[ -5.3  61.5 -62.4 -30.7  27.3] result: -5.3, 27.3

[ 58.3  70.9 -44.1 -20.8 -68.0] result: 58.3, -68.0

[-67.5 -19.6 -35.3   4.2  46.5  28.1] result: -67.5, 28.1

[[-70.8  -2.0  56.3  32.6 -46.9   0.2]
 [-49.4  59.2  11.0  57.5   1.4 -20.9]
 [-50.3  -7.1  15.6  22.3 -40.7  46.5]] result: -70.8, 46.5

[[ 15.5 -28.2  31.5 -53.3  30.1  30.9]
 [  0.6 -27.6  32.4 -54.3  16.6  -1.0]
 [ 14.6 -25.0  29.9 -54.5 -10.5  31.5]] result: 15.5, 31.5

[ -5.7   8.1  60.2 -17.9] result: -5.7, -17.9

[[ 20.4 -36.4  -1.9  18.7  11.4  34.5 -50.5]
 [ 54.3 -36.4  -0.1 -17.4 -38.5  68.6 -41.1]
 [ 37.3 -36.4  -7.3  25.9  25.7   8.9 -36.4]] result: 20.4, -36.4
---
[ 29.8  63.5 -61.3 -25.4 -42.9] ==> -42.9

[[-44.2 -33.7 -41.9  29.7]
 [-30.1 -27.5 -16.8  13.5]
 [ 35.7  16.4  74.9  22.3]] ==> 22.3

[[-35.5 -21.7 -32.0  36.1   3.8  39.1   4.5]
 [ 19.2 -68.9 -59.6  -7.7  40.6  32.4 -29.0]
 [ 16.0  62.2  65.9  -6.7 -35.1 -62.6 -12.3]] ==> -12.3

[[  5.3 -44.5  40.2  67.3 -26.7  68.0]
 [ 55.8 -15.6  36.7  26.3 -30.8  35.7]] ==> 35.7

[[ 54.8  -8.5  49.1 -31.1]
 [ -3.3  50.0  -4.1 -18.8]] ==> -18.8

[[-27.9 -58.5 -30.3 -36.1  34.5 -24.4  -7.1]
 [ 56.0   3.4  39.8 -76.1  -0.8  10.4  35.0]] ==> 35.0

[ 57.5  10.8  -3.1 -13.7 -28.5  30.5  29.1] ==> 29.1
---
Q: 213  157  190   17   64   45  193
A: 157

Q:
70  23  73  91
71  22  71  91
A: 23

Q: 4  3  1  9
A: 3

Q: 722   59  260   72  986  628
A: 59

Q:
 97  449   83  505  871
410  282  325  418   39
A: 449

Q:  599   800   966   378  -121  -885  -718
A: 800

Q: 784  430  243  354  161  401  637
A: 430
---
array([[4567, 6703, 4626, 4563, 5182, 4171, 5514],
       [6805, 3206, 9697, 4886, 5649, 8341, 4126],
       [3225, 7838, 3287, 3829, 5349, 3239, 6093]])
3287

array([[427, 456, 855, 636, 919, 931],
       [154, 894, 199, 276, 264, 461],
       [407, 436, 742, 257, 912, 802]])
742

array([[2037, 1924, 4173, 6204, 8117, 8272, 7947],
       [8534, 2899, 7856, 2431, 7534, 1551, 3717],
       [7168, 1543, 2144, 8102, 8433, 2372, 6646]])
2144

array([[3617, 1354, 5805, 9588, 9749],
       [1159, 8741, 1128, 1751, 1804],
       [1038, 1063, 1137, 9620, 9803]])
1137

array([[ 541,  401, -994, -313,  135],
       [  77,  290, -680, -488,  228],
       [-857, -699,  705,    7, -435]])
705

array([[26, 22, 38, 86, 44, 29],
       [78, 97, 32, 92, 35, 26],
       [68, 56, 83, 91, 86, 93]])
83
---
Q:
[[ 42.6  43.4  68.1  34.8 -53.7  60.3]
 [-72.1 -55.1 -72.6 -70.8  62.7 -65.4]]
A: 60.3

Q:
[[-20.5  10.7  16.7 -39.0  -1.7  16.0]
 [ 30.6  26.9 -40.5  27.1 -66.2  29.5]]
A: 16.0

Q:
[[  8.4 -64.7  13.7  19.7]
 [ 13.8   7.3  -0.5 -25.7]]
A: 19.7

Q:
[[ 63.2  45.0  18.1 -16.1  59.4  26.2]
 [ -0.9  30.6 -12.6   2.5  29.2  17.1]]
A: 26.2

Q:
[[ 66.1 -59.4  17.1 -51.2  23.7  56.4  29.4]
 [ 61.0 -53.2  17.1 -46.6  22.2  52.3  29.0]]
A: 29.4

Q:
[[-56.6 -76.0 -71.1  12.5 -43.6 -24.7]
 [-32.6 -18.9 -42.3  36.7 -52.5 -60.4]]
A: -24.7
---
[[ 40.8 -10.1  -9.8  -9.9 -10.2 -11.1  41.3  -6.7]
 [-13.4  43.6  38.5  45.1  42.4  46.2 -13.5  42.0]
 [ -9.0  41.7  41.8  41.8  43.7  40.4  -9.1  46.1]
 [-33.2  65.3  62.3  66.2  66.2  66.2 -33.7  66.6]
 [-43.0  75.2  71.3  76.2  76.2  76.5 -43.4  76.0]
 [ 28.5   1.7   0.1   2.4   1.1   2.0  29.0   3.3]
 [  0.5  28.9  23.6  30.6  27.3  31.8   0.9  27.0]
 [  2.7  26.9  22.0  28.4  25.6  29.5   3.2  25.6]
 [-13.2  45.5  44.3  45.9  46.8  45.1 -13.3  48.5]
 [ 33.4  -4.4  -7.9  -3.0  -6.6  -2.5  33.7  -5.4]
 [  2.4  27.6  23.4  28.9  26.5  29.6   2.7  26.8]] Answer: -9.0

[[ 26.3  12.5   0.7 -53.5   6.5 -13.2 -17.6  -8.5   7.4  -5.8  28.0  -1.9
  -49.7]
 [ 11.1  15.0  -3.2 -48.0  26.6 -19.1   8.1  -4.9   9.6 -14.5  15.2   0.8
  -28.4]
 [-28.2   3.5  -7.4   9.1  49.7 -10.7  60.0   4.9   9.6 -16.2 -20.4   5.8
   53.0]
 [-13.1 -13.3   2.4  44.1 -22.8  17.3  -2.9   5.3 -11.4  13.1 -19.2  -0.2
   39.4]
 [  7.3   1.9   0.9  -9.8  -4.9  -0.6  -9.5  -1.2   0.2   0.5   5.7  -0.9
  -15.5]] Answer: -28.2

[[  0.4 -31.9 -27.1  54.6  21.1   2.6 -21.6  -4.1  -5.4  32.3 -14.7   7.2
   14.0   6.4 -40.7]
 [-15.9 -14.0 -27.7 -15.3  -4.4  -2.5   5.0 -22.9  17.0  14.4 -12.5  65.5
  -26.1  -3.7 -24.0]
 [ -9.6  26.2  -4.3  29.0   5.2  19.7 -13.9  23.9 -33.3  54.4  24.1 -26.1
   13.4   6.7  20.3]
 [-19.4  -5.1 -40.5 -28.2  30.0  46.0   9.0 -33.6 -26.4  15.7  17.9  21.5
   -5.5  -1.1  -5.2]
 [-19.8  -2.2 -57.2   5.7  14.4  -1.9  24.0 -19.0   3.2  34.7   0.7  31.4
  -18.4  -1.4 -37.9]
 [-11.5  52.6   7.7 -16.0 -26.7  -0.2  35.9  29.1  -1.8  36.0  27.8 -25.8
  -10.4   5.2  40.1]
 [-18.6  14.8  37.4   3.1 -40.5  40.1 -11.7  18.0   7.5  -3.2   9.0 -17.7
    3.1  -9.6  49.6]
 [ -0.3  -3.5 -42.2  -6.9  50.8  29.6   3.7 -25.0 -23.6  10.9  13.0 -34.4
   22.0  -2.6 -18.9]
 [ 26.0 -30.3 -22.4 -20.3  31.0  -2.3   2.4  -5.9 -27.2 -34.5 -19.5  36.7
  -13.8  10.7 -29.3]
 [ -2.0  40.1   7.9  24.5  -6.7  -4.3  15.5  38.2 -15.5   2.9  -3.5 -41.0
   -5.4  11.7  41.3]
 [ 17.4   7.5  14.4 -16.7 -41.1 -24.9  17.3   7.3  14.2 -22.7 -10.4  52.7
  -36.0   7.5  12.5]] Answer: -9.6

[[ -7.2   3.6  12.3 -28.4  32.3  36.0 -10.6  27.8   4.4 -36.8 -34.3  44.3]
 [-16.5 -15.4  -4.4  17.2 -20.6   7.1   0.6  33.9  42.8 -59.2   1.3  -3.3]
 [-58.2  29.0  28.3   6.2  42.1 -39.5  47.3 -39.6  48.8   3.5  13.0   4.0]
 [ 31.3  26.6  37.3  19.4   1.4  16.9  -5.3 -44.4  27.5  27.2  25.5 -33.2]
 [ 24.1   5.7 -12.3  -9.6  19.1   9.1  44.2 -20.0  -0.1 -45.7  35.3 -57.8]
 [ -3.2 -33.7  34.3 -36.8  20.9  24.3 -14.8   4.8  -4.5  20.0 -20.9
   20.3]] Answer: -58.2

[[-10.6   3.9  -0.1 -26.8   7.4  11.4   1.8 -23.5  -1.9  -3.7  -4.3]
 [ 55.3 -52.1 -38.8  43.9  -7.1   2.2  20.1  56.6 -42.9  -4.3 -53.2]
 [ -1.7   4.5  12.0 -20.2  -0.1  18.9   8.9 -16.5 -34.8  -6.5  -7.0]
 [  1.2 -12.4  -6.2  12.8   9.0 -10.6  13.6 -27.4  -1.4   4.0 -31.6]
 [  6.4  -6.3  -8.2  41.0  -6.5 -24.2  -6.4  24.8  24.4   9.7   3.5]] Answer: -1.7
---
[ -6.3  -1.6  -8.3   4.7  54.7 -56.1 -31.0] => -8.3
[ 56.1  17.0   6.6  16.3  17.5  37.6 -33.8] => 6.6
[ 20.9  26.0  51.8 -12.2   1.2 -52.5  69.3] => 51.8
[-33.6 -68.2 -30.2 -31.0  70.4  41.1  52.3] => -30.2
[ 24.9  66.1  27.9 -15.2  20.8 -27.1 -20.0] => 27.9
[35.3 64.5 34.5 73.0 29.3 18.4 69.1] => 34.5
[59.9 42.3 47.8 58.7 54.5 21.1 -3.6] => 47.8
[-21.0 -71.5  26.0  37.9 -20.2  17.6  66.8] => 26.0
[ 69.6 -45.4   6.8   2.6  -1.3   4.5   0.2] => 6.8
---
[1962 6518 5437 3943 3994 9997 6781] → 3994

[[ 76 194 216 159  65]
 [ 66  83 130  89  60]] → 66

[ 948  141  442 -678 -140] → 141

[[ 682 -212 -686 -545 -714 -560]
 [-545 -304 -316 -190 -138 -243]] → -560

[ 81 222  69  61 157 144] → 81

[[458 104 576 226 268]
 [362 180 523 129 821]] → 180
